Each row is where one point has got to under a steady rotation. How many ticks took it there?
The counts run from 0 to 726.
-0.37,-0.47,-0.72,-1.33,+0.90,+0.81,-1.00,-0.23,-0.22,+1.00,-1.59,+0.03,+3.52,-0.88,-5.85,+0.07,-1.51,+0.62,-1.33,-1.60,-1.29,-1.01,+0.59,+0.51,-0.62,+1.65,+1.73,-1.87,-0.51,+0.65,+0.38,+2.75,+1.41,+1.41,-1.62,+0.46,-0.04,-1.23,-2.29,+1.61,-2.27,+0.17,-0.22,+0.27,+0.36,+0.97,+0.21 | 550
-0.91,+1.00,-1.09,-0.36,-1.67,-1.85,+1.93,+0.49,+1.87,+0.50,-0.07,-0.94,+4.49,-1.58,-3.50,-1.24,-0.85,+0.55,+0.98,-0.09,+1.61,+1.25,-0.99,+0.79,+4.09,+1.51,+0.94,+1.43,+1.58,+0.01,-0.06,+1.11,-0.99,+0.60,+1.64,-2.04,-0.71,+0.18,+1.86,-0.13,-1.49,+0.96,-0.63,+0.04,-0.77,-0.38,-3.99 | 358
+0.07,+2.09,-1.07,+0.31,+0.57,+1.79,+0.50,+4.23,+3.25,-1.55,-0.25,+0.33,+0.41,-0.04,-2.06,-0.36,-1.64,-0.69,+1.21,+0.65,+1.35,+0.47,+2.83,-1.43,+3.38,-2.03,-1.88,-1.04,+1.49,+0.21,-2.78,+1.38,+0.53,+0.06,-1.46,+0.06,-2.67,-0.42,-0.02,+1.43,+2.51,+0.94,-3.20,-0.55,+0.76,-1.06,-0.70 | 198
-1.83,+3.02,+0.32,-1.96,+1.16,+1.52,+1.23,+2.53,-0.17,-0.08,+0.96,+1.68,-0.45,-1.92,-3.61,-0.54,-1.64,-0.92,+0.84,-0.28,-1.07,-2.26,+1.66,+0.47,+2.29,+0.24,+1.47,-0.71,+0.97,+1.66,-0.63,+0.76,+1.75,+2.38,-0.66,+0.49,-0.27,+1.68,+2.67,-3.17,-2.10,+0.38,-1.08,-0.07,-0.69,+0.95,-1.77 | 74
+1.39,-1.27,-1.65,-0.50,-1.40,+0.93,+1.05,-0.82,-0.71,+0.03,-3.27,-1.99,+1.71,+1.29,-1.19,+0.76,+2.42,-1.94,-1.09,-0.78,+0.83,+0.16,-0.90,-0.75,+2.40,+0.47,+2.44,+0.63,+1.47,-2.11,+1.55,+1.14,-0.28,-0.17,-1.25,-0.19,-0.28,+1.37,-1.13,+1.72,+1.20,-0.67,-3.84,-2.87,+0.91,+0.43,-0.05 | 121
+1.08,+1.32,-1.38,+0.48,+1.68,-1.03,-1.37,+2.84,+0.60,+1.69,-1.17,-0.79,+3.01,-0.96,-0.54,-2.29,-2.38,+0.79,-0.65,-0.25,-0.96,+0.60,-0.11,+1.73,+2.03,-0.39,-0.02,-2.38,+1.31,+2.95,-0.92,+0.94,+0.67,+0.52,-3.03,-0.04,+0.80,-1.35,+2.36,-2.59,+0.59,+1.31,+0.08,-1.51,-2.61,+0.86,-3.58 | 350
+2.31,+0.29,-1.42,+2.21,+0.46,-2.05,+1.49,+0.32,+0.45,+2.89,-1.13,-2.90,+2.97,-0.88,-2.67,+1.56,-1.95,+0.65,+0.19,+2.73,+0.02,+0.01,-0.36,+1.29,+1.17,-0.83,+0.00,-1.74,+3.39,-0.27,-1.48,+0.68,+0.01,-0.23,-1.17,-0.23,-2.90,-2.26,+0.42,-0.26,-1.76,-0.04,+1.64,-1.08,-0.10,+0.01,-1.98 | 343
+0.03,+1.66,+0.22,-1.10,+0.90,+1.57,-0.77,+3.73,+0.76,+1.02,-0.94,+0.22,-0.12,-1.81,-2.18,+0.48,-2.77,+0.26,-0.41,+0.68,-1.80,-2.01,+0.04,-0.10,+1.72,-1.38,+0.76,-1.53,+3.90,+0.57,-1.48,+1.94,+3.19,+0.43,-3.26,+0.29,-2.41,+0.18,+0.59,-0.30,+0.51,+0.46,-0.37,-0.12,+1.05,+1.77,-0.50 | 646
+1.77,-0.71,+0.25,-0.89,+2.44,+2.05,+1.33,+0.14,+0.12,+1.52,-1.02,-1.97,-0.57,+0.29,-3.75,+1.71,+0.22,-1.02,+1.14,+0.66,-1.02,+0.06,+2.71,-1.70,+0.08,-1.32,+2.95,+1.23,+1.53,-1.32,+1.22,+1.68,+0.68,+0.28,-2.04,+2.15,-2.15,-0.95,-0.85,-0.54,+1.08,-1.63,-2.78,-2.50,-0.21,-0.34,-1.13 | 691
+0.67,-1.39,-0.11,+1.10,-0.41,-1.80,+1.33,-2.32,+0.61,+1.83,-2.65,-2.21,+3.21,+0.02,-3.65,+0.91,-1.12,+1.05,-0.46,-0.81,-1.11,+0.85,-0.78,-0.31,+0.32,+1.12,+1.88,+1.29,+1.59,+0.07,+1.77,+2.14,+0.28,+3.39,-1.16,+1.57,-0.33,-3.52,+0.36,+0.09,-0.67,+0.69,+0.32,-2.76,+1.00,-0.06,-1.67 | 680
-1.01,-1.65,-1.73,-0.71,-0.30,+1.23,+2.42,+0.86,-1.08,+0.65,-2.04,+0.39,+1.31,-0.96,+1.41,-0.94,-0.17,-3.14,-0.36,-0.90,+0.22,-0.92,-1.16,-0.24,+1.14,+2.04,+0.11,-1.39,+0.40,-1.41,+1.75,+0.53,-1.20,+2.22,+1.26,-2.73,+0.92,+0.03,+2.60,-1.57,+1.28,-1.21,-4.21,-2.24,-1.68,-1.33,+0.02 | 417
+1.11,+1.34,-0.32,+0.55,-0.48,-0.04,-1.01,+1.26,+2.00,+0.21,-2.95,-3.51,+2.29,-0.70,-1.97,-0.89,+0.11,-0.63,+2.30,+0.33,-0.98,-0.85,-0.82,-0.22,+4.84,+0.20,-0.09,-1.64,+1.69,+0.15,-1.24,+0.13,-0.18,+1.81,-0.86,+2.69,-0.44,-0.01,-0.25,+0.85,+0.45,-0.03,-0.78,-1.12,+2.34,+2.30,-1.62 | 361
-0.55,-2.17,-0.47,-0.54,+0.47,-1.39,+1.89,-0.17,+0.56,+1.39,+1.33,-2.27,+2.31,-0.24,-3.33,+0.82,-2.26,-1.57,+0.91,-0.80,+0.51,-0.72,-0.48,-0.85,-0.82,+0.95,-1.76,-1.40,+2.22,-0.26,+0.13,+0.46,-2.50,+4.21,+1.60,-1.22,-0.73,-3.95,+1.20,-1.87,+1.18,-0.59,+0.13,-1.16,+0.33,-1.12,-0.93 | 429
+0.55,+1.32,+0.85,+1.08,-1.19,-0.19,+1.64,+0.21,+1.10,+2.31,-0.67,+1.60,+2.31,-0.86,-3.32,-0.55,-2.60,+0.68,-2.22,+1.32,-0.41,+0.96,-1.76,+1.45,+1.00,+2.14,+2.01,-1.50,+0.60,+2.00,+0.18,+1.87,+1.38,-0.61,-1.66,-1.58,+0.04,+1.43,+1.12,+1.96,-4.36,+0.28,+1.23,-0.23,-0.33,-0.49,-3.35 | 635
-2.48,+2.50,-0.45,-0.17,-3.15,-1.80,+1.63,+2.33,+0.88,-0.27,-1.61,+1.76,+3.75,-1.69,+0.47,+0.33,-1.46,-1.26,-0.37,+0.61,+0.88,+0.66,-1.04,-0.44,+2.49,+1.97,-0.77,-1.55,+2.31,+0.87,-0.09,+1.79,-0.10,+3.51,+1.30,-0.08,-0.36,+0.45,+1.96,-1.59,-1.25,+1.34,-1.10,-1.53,+1.85,-1.23,+0.57 | 488
+0.77,+0.36,-0.14,-2.53,+3.19,+0.21,+2.68,+2.91,-1.92,+0.78,+0.51,+2.23,+2.09,-1.61,-2.30,+1.05,-2.45,-0.25,+0.17,+0.57,-0.76,-0.87,+2.62,+0.33,+0.61,+1.57,+1.39,-2.30,-1.78,+0.71,+1.48,+0.60,+0.32,-0.33,-1.54,+0.35,-0.41,+0.61,+1.38,-0.36,-0.47,-2.30,-1.68,-0.65,-0.07,-0.60,-0.88 | 159
-0.04,+2.57,+3.33,+1.86,+1.28,+2.76,+2.02,+0.15,+0.71,+0.79,-2.01,-0.73,+0.19,+0.56,-2.93,-1.40,+0.02,-1.53,+0.51,+0.44,-0.34,+2.31,+0.99,+2.50,+0.49,-1.18,+0.44,-1.71,+1.22,+1.31,-1.93,+1.16,-0.17,+1.07,-0.49,+0.74,+0.35,-0.21,+2.17,-0.31,-3.40,+1.51,-1.00,-2.87,-0.32,+1.57,-1.79 | 59
-0.60,-0.98,+1.37,-1.77,-0.91,-1.93,-1.00,+0.95,+0.39,+1.68,-1.22,-0.87,+3.76,+0.84,-0.96,-1.56,+0.77,-1.56,-1.47,-3.17,-0.48,+2.38,-1.51,+0.73,-0.12,+1.70,+1.00,-0.09,+0.77,+1.28,+1.38,+1.93,-0.86,+2.52,+0.51,+0.27,+1.13,-1.00,+0.43,-1.05,+1.15,+0.63,-1.36,-2.95,-0.05,-0.70,-1.91 | 124
+0.42,+1.49,+0.67,+0.96,+0.23,+1.87,+2.25,-1.38,-0.49,+1.17,-3.03,-2.31,+0.02,-1.28,-2.94,+1.45,+1.05,-1.01,+0.77,+0.46,-1.68,-1.64,+0.71,-0.03,+3.01,+1.96,+3.34,-0.26,+2.62,-1.16,-0.08,+0.32,+1.59,+2.10,+0.46,+2.65,-2.48,+1.32,+0.47,+1.87,-2.77,+0.53,+0.07,-1.14,+1.45,+0.06,-0.43 | 231
+1.59,+0.15,-1.56,-0.17,-0.99,-1.07,+4.74,+0.93,+0.30,-0.88,-1.80,+0.81,+1.52,+0.93,-0.40,+0.69,-0.12,+0.15,-0.47,+0.44,+1.47,+0.63,+1.56,-0.18,+3.78,+2.96,+0.66,-0.26,-0.53,-0.75,+0.06,-0.40,-1.67,+0.39,+0.29,-1.51,-2.09,+0.87,+1.38,+1.38,+0.67,-1.49,-3.98,-2.47,+2.32,-1.44,-1.86 | 36
+0.44,-0.70,+0.03,+1.33,+0.71,+3.21,-0.34,-1.80,-1.10,+0.66,-3.42,-1.87,+3.74,+0.29,-2.66,+0.89,-0.51,-2.03,+1.04,-0.64,+0.60,+0.93,-0.56,+0.20,+0.23,-0.24,+1.58,-2.02,-0.98,-1.07,+1.25,+0.86,+1.16,+2.84,-0.79,+0.72,+0.49,-0.79,-1.54,+0.49,-0.92,+1.61,-1.08,-3.47,-0.94,+1.69,+0.65 | 699
+0.91,-1.11,+1.07,-1.52,+0.13,+0.28,+1.88,+2.18,-1.15,+0.93,-2.10,+1.11,+4.53,-2.07,+1.24,+1.37,-1.81,-1.28,-1.04,-0.81,+0.85,-0.07,+0.80,+0.59,+0.64,+2.33,-1.16,-2.22,-0.47,-0.49,+0.49,+1.32,+1.91,+1.30,+0.40,-1.03,-1.27,-0.62,+1.07,+3.22,+0.70,-0.04,-2.48,-1.38,+1.99,-0.94,+1.10 | 574
+1.19,-0.10,+0.05,+1.50,-0.40,-0.94,+1.42,+0.16,+0.77,+1.11,-2.71,-2.74,+0.60,+0.66,-2.62,+2.38,-0.18,-0.01,+1.15,+1.65,-1.87,+0.41,+0.93,+1.38,+3.10,-1.18,+0.58,+1.45,+2.79,-0.75,-0.64,+2.61,+0.45,-1.19,-2.02,+2.49,-0.95,-1.26,-0.22,+2.15,-0.80,-1.59,-3.08,-2.06,+1.04,-0.82,-1.04 | 510
+1.54,-0.80,-0.14,+0.68,-0.99,-0.25,+3.13,+1.42,+1.92,+0.16,-0.17,-1.54,+1.61,+0.34,-0.35,-0.26,+0.54,-3.45,+1.02,+0.32,+1.34,+2.39,-0.86,+0.09,+1.91,+0.74,-2.00,-1.28,+0.36,-0.24,-0.77,+0.02,-2.76,+1.61,+4.52,-0.93,-1.06,-0.26,+2.58,-0.49,+0.67,-0.10,-2.07,-2.69,+0.36,-1.20,-1.03 | 598
+0.23,+0.56,+1.87,+0.28,+1.71,+0.58,+2.41,+1.68,+1.82,-0.51,+0.09,+1.13,+2.47,-0.35,-1.47,-2.78,-1.15,+0.18,+0.73,+0.61,-0.46,+2.99,+0.69,+1.59,+1.99,+0.89,-1.23,-1.56,-2.48,+3.19,+0.23,+1.13,+1.44,+1.85,+1.88,-0.52,+0.25,+0.08,+3.86,-1.07,-2.86,-0.46,-1.05,-2.45,+1.29,+0.07,-1.19 | 617
+0.19,-0.59,-0.71,-3.20,+2.08,+0.53,-1.03,+2.39,+0.17,+0.67,+0.52,-1.20,+1.36,-2.92,-3.90,-1.54,-0.30,-1.38,+1.70,-1.76,-2.38,-2.13,-0.60,-2.18,+2.05,+2.33,+1.93,-0.04,+1.00,+0.25,+2.29,+1.11,-0.13,+2.04,+0.50,+1.25,-0.58,+1.17,-0.15,-1.36,+1.54,-1.86,-0.48,-0.28,-0.07,-0.46,-1.21 | 541
+1.12,-0.91,+0.99,+1.54,-0.18,-0.67,+2.86,+0.52,+1.47,+0.64,-1.61,-2.68,-0.05,+0.25,-1.86,-1.21,+1.06,-3.55,-0.06,+0.87,+0.16,+2.61,-0.05,+0.63,+1.67,+0.16,-1.88,-1.95,+1.31,+0.24,-1.79,+0.20,-3.90,+1.13,+2.90,-1.48,-0.11,-1.03,+1.22,-0.66,-0.09,-0.07,-1.96,-3.26,+0.40,-0.90,-1.86 | 597
+1.13,+0.70,-1.53,+2.47,-0.30,+0.90,-1.53,+0.35,+2.75,+0.28,-3.12,-3.83,+2.20,-0.04,-2.67,-1.17,+0.76,-0.71,+1.75,+0.16,+0.10,+1.54,-1.70,-0.13,+3.42,-1.54,-0.85,-2.21,+2.38,+0.25,-1.41,+1.43,+0.67,+1.07,+0.49,+1.46,-0.58,-0.78,-1.01,+1.06,-0.79,+1.59,-0.91,-1.47,+0.47,+1.34,-0.81 | 362
-1.80,+1.30,-1.90,-0.65,-2.29,-0.11,+2.11,+1.69,+1.91,+0.38,+0.63,+1.13,-0.38,-0.59,-2.03,-0.03,-1.04,-1.52,-0.92,+0.98,+0.87,-0.62,-0.62,-1.33,+1.89,+0.37,+1.17,+0.67,+3.71,-0.18,-0.37,+2.84,+0.13,-1.34,-1.29,-3.62,-1.10,+1.10,+0.50,-0.81,+0.01,+0.03,-2.95,+0.16,-1.48,-1.97,-1.57 | 650
-1.23,+0.41,+3.51,-2.24,+0.10,+2.31,+1.35,+1.36,+0.41,-0.74,-0.95,+0.31,+2.16,+0.37,-1.59,+0.09,+0.05,-4.25,+0.67,-0.71,+1.86,+1.83,+0.65,-0.18,-0.17,-0.91,-0.71,+0.23,-0.76,+0.27,+0.39,+2.32,-1.19,+0.28,-0.13,-0.17,+0.58,+0.05,-0.89,+0.66,+0.60,+0.36,-3.95,-3.89,+0.77,-0.12,-1.00 | 294
+0.04,+2.20,+0.59,+1.26,+1.31,+3.37,-0.43,+1.08,+0.40,-0.28,-4.17,+0.66,-2.08,-0.05,-0.02,-1.39,+0.50,-0.91,+0.46,+0.75,-1.84,+0.97,+1.21,+0.25,+2.32,+0.79,+1.76,-1.00,+0.14,+0.74,+0.23,+1.88,+2.22,+0.02,-1.29,+2.36,+0.49,+1.79,+0.80,+0.65,+0.72,+0.43,-4.15,-2.70,-0.66,-0.73,-0.39 | 225
+1.36,+0.03,-1.38,+3.79,+0.49,+2.58,-0.33,-0.99,+3.04,+1.53,-2.94,-1.87,+0.55,-1.69,-2.83,+0.06,+0.69,-1.38,+0.41,+1.10,-1.53,+0.93,-0.31,-3.09,-0.48,+0.75,+0.91,-1.26,+2.33,+0.59,+0.83,+2.24,+1.23,+1.80,-0.88,+0.15,-1.56,-0.88,-2.25,+1.01,+0.03,+0.33,+0.26,-0.62,+1.02,-2.76,+0.74 | 388
+1.17,-0.50,+2.82,-1.06,+2.56,+1.87,+2.76,+2.59,+2.14,-0.62,+0.96,-0.68,+0.90,+0.59,-1.74,-0.28,-1.42,-1.65,+2.09,+0.57,+0.56,+2.03,+1.36,-0.35,+1.21,-1.46,-2.11,-0.90,-1.20,+0.94,-0.17,+1.66,+1.52,-0.60,+0.63,-0.54,-1.22,-0.82,+0.75,+0.65,-0.31,-1.79,-2.97,-2.75,+2.05,+0.46,+0.16 | 450
+1.40,-2.94,+0.36,-2.17,+0.14,-0.82,+2.09,+0.93,-1.40,+0.30,-0.26,-0.57,+0.63,+0.71,-2.47,+1.12,+0.13,-1.82,-0.25,+0.07,-0.92,+0.29,+1.07,+2.30,+2.14,+0.24,-1.54,-1.03,+1.10,-1.85,-0.10,+2.27,+0.29,-0.20,+0.99,-0.26,-1.06,-0.53,+1.80,+2.29,+0.50,-3.20,-4.75,-1.12,+1.28,+0.27,+0.58 | 425
+0.29,+1.00,+2.28,-0.36,+1.18,+1.16,+1.58,+1.81,+1.79,+0.40,-1.00,+1.87,+2.31,+0.07,+0.02,-2.55,-0.89,-2.56,-1.29,+0.06,+0.93,+2.22,-1.59,+0.52,+0.21,+1.79,+1.24,-2.22,-2.46,+2.98,+0.86,+1.10,-0.26,-0.15,-0.92,-2.12,+1.30,+1.24,+0.58,-1.44,-0.65,+0.62,-0.69,-3.40,-0.20,-0.02,-3.08 | 461
+1.16,-0.14,+0.25,-1.35,+2.59,+0.80,+0.88,+1.36,-0.22,+0.81,-0.08,-2.00,+2.80,+0.00,-1.26,-1.19,-0.15,-0.16,+0.25,-1.59,-1.66,+0.66,+1.55,-0.39,-2.00,-0.50,+3.26,+0.46,+1.16,+0.91,+1.25,+2.04,+2.54,+3.21,+0.71,-0.58,-1.86,-1.71,+2.94,-3.43,-0.38,+1.52,+0.22,-3.14,-0.79,+0.20,+0.83 | 688
